In the rows, 128 means zero.
One turn moves each row of this set onto another row. After a few examples, where does it send each row asked below?
saz: [107 118 127 130 121 105 140 118 134  74 136 135 145]
Mul: [ 85 152  93  94 117 123 107 124 116 115 149 124 138]
Biz: [102 132 116 140 132 105  84  93 165 105 113 128 125]
Rofoz: [ 75 170 119 139 139 134 103 109 113 104 130 134 147]
Tusud: [ 94 148 121 110 133 164  85 112 147 126 149 125 112]
Ped: [ 89 150 154 119 108 139 132 108 129 142 142 143 142]
puve: [ 88 144  91 114 107 141  96  86 153 106 114 113 125]
pesu: [125 149 115 117 143 153 125 134 138 113 149 128 151]
baged: [ 80 174 128  87 114 139 136 107 149 116 139 141 127]
Nuvav: [101 143 130 132 143 127 135 146 134 138 145 135 142]
guraf: [121 146 139 133 158 126 127  95 165 108 115 135 136]
vefi: [ 79 139 129 114 111 135  81  97 171 112 115 147 133]
berev: [129 138 154 144 123 125 109  95 146 123 127 153 119]
gumit: [ 94 169 138 125 112 115 120 128 122 113 118  89 135]
barem: [103 163 130 130 144 141  95 139 123 108 153 139 127]
Mam: [ 92 136 134 108 128 104 100 125 135 145 109 123 102]
poz: [ 97 148 132 112 113 141 127 105 140 130  86 127  99]
puz: [102 136 128 121 113 124 105 113 162 132 158 135  96]
nureb: [108 128 145  99  99 118  88  98 139  91 125 116 108]
Gopef: [ 83 147 111 165 128 124 133 113 131 105 134 149 130]
siv: [ 99 154 141 116 119  86 119 122 137  89 151 134 115]
zud: [112 113 151 123 115 148  86  95 154 113 124 134 127]
siki: [ 91 159 122 114 111  88 133 109 128  86 110 123 121]
pufe: [103 106 128 107 144 147 125 138 141 133 134 138 134]
guzaz: [102 129 133 119 117 143 130 128 141  81  87 126 139]
poge: [ 97 137 120 109 108 134 118 114 113  64 109 130 121]
mobom: [ 97 132 119 124 118 108 111 116 137 100  90 141 165]
Muner: [ 92 130 120 120 115 144 114  81 168 132 106 123 134]
vedo: [ 96 123 127 130 125 100 124 112 112  83 122 125 101]
bosit: [105 126 122 124  95 133 138 113 133 119 138  90 135]
zose: [ 97 111 131  85 123 127 127 116 151  95 117 102 118]
nam: [ 98 133 124 101 114 140 123 147 109  89 145 130 119]
sulad: [ 95 144  99 120 155 148 121 121 150 110 129 161 142]

bosit moves to Mam
Rofoz moves to guzaz
vefi moves to pesu
Now these:
Tusud moves to nam
Ped moves to gumit
mobom moves to guraf
pufe moves to siv
saz moves to Biz
Mul moves to zose
Muner moves to Nuvav
zud moves to barem

One turn moves each row of this set onto another row. After a few examples, where does it send each row asked below?
Sopep: [127  85 100 110 144 118 113 130  99 153 136 146 122 103 114 128]
nuno: [ 85 119 117 115 139 127 122 124 140 159 119 116 112  89 116 113]
Lis: [115  83  74 140 138 121 163 135 107 139 131 141 142 121 117 138]
Kason: [123  78 109 124 138 105 107 127  99 146 123 140 119 116 134 110]
fabo: [131  74 104 136 152  98 119 112 101 138 122 115 115 125 144 110]
Liga: [ 86 119 103 124 138 122 155 102 104 133 118 122 132 154 112 143]
dobek: [153 139 131 139 124 124 127 130 150 121 120  99 115 114 121 131]
gim: [147 139 135 135 118 123 120 136 150 121 115 110 117 112 122 126]
Rimul: [ 93 121 110 117 150 127 135 116 141 159 126 100 111  88 111 124]
peti: [ 85 119 105 121 134 125 152 108 103 135 119 128 134 151 109 144]
mudug: [115 145 130 157 148 116 137 141 148 134 142 117 131 156 121 117]
nomon: [110  81  80 140 131 119 156 139 106 139 125 150 143 124 122 129]
viv: [152 126 106 137 131 131 110 140 116 151 147 108 157 107  98 116]
sunu: [144 121 117 142 120 123 102 144 115 148 137 117 160 114 111 100]
lat: [118 149 125 150 152 123 142 142 147 139 150 116 133 148 107 129]
rugi: [149 116 117 155 125 112 105 135 116 140 131 101 155 125 125  92]
Naso: [ 81 119 109 122 132 122 147 109 104 135 115 133 132 153 113 138]
mukab: [ 83 114 121 125 138 116 120 119 140 153 110 110 111  97 133 100]
rarus: [151 140 129 136 124 127 126 132 150 124 121 103 116 110 116 134]
lodo: [124 100  67 140 113 134 133 113 140 149 156 104 122 116 129 146]
vok: [114  89  81 151  99 119 116 116 138 144 138 112 124 131 154 117]
zabu: [113 148 128 148 145 124 136 147 147 141 147 127 133 146 108 124]
ras: [ 87 116 107 127 137 120 152 102 104 132 115 122 131 156 117 137]
Pulo: [ 83 117 108 125 132 120 149 106 104 132 114 130 132 156 117 134]
segu: [111 145 132 151 142 118 134 146 146 137 142 127 132 152 117 116]
lek: [123  93  71 152 112 123 129 107 141 142 147  96 121 127 148 131]
fibiz: [ 91 111 117 131 148 114 131 109 141 149 111  91 108 104 136 104]
lal: [149 138 133 139 121 121 122 131 150 120 115 104 116 116 124 125]
mosi: [ 95 116 108 127 156 120 138 105 142 153 121  86 106  96 124 118]
tuz: [137  87  89 116 160 119 128 117 102 151 144 122 118 102 109 140]
guzup: [116  76  80 152 137 112 162 128 108 131 124 132 138 134 133 126]
ridub: [117 101  72 132 102 139 119 126 137 155 154 127 126 110 126 140]
tunob: [158 123 100 147 143 124 122 128 116 145 149  87 154 113 103 120]
sofu: [149 141 131 134 119 129 122 135 149 124 119 109 116 109 117 131]
kek: [140  80  91 131 165 105 132 105 103 141 137 103 114 116 128 130]
Paren: [117  81  74 147 142 116 167 128 108 134 129 131 139 127 124 136]
Gutu: [112  77  82 148 133 112 155 135 106 135 120 144 142 131 132 121]
zaz: [117 148 125 156 153 119 143 139 148 135 146 110 129 152 114 123]
pogin: [110  95  83 138  91 131 110 129 137 149 144 133 127 119 142 123]
Bamu: [157 117 108 157 139 115 119 125 117 139 138  82 152 124 121 105]

tunob moves to sunu
Gutu moves to Paren
Now these:
gim moves to dobek
vok moves to lodo
ras moves to peti
Sopep moves to fabo
lat moves to segu
Rimul moves to mukab

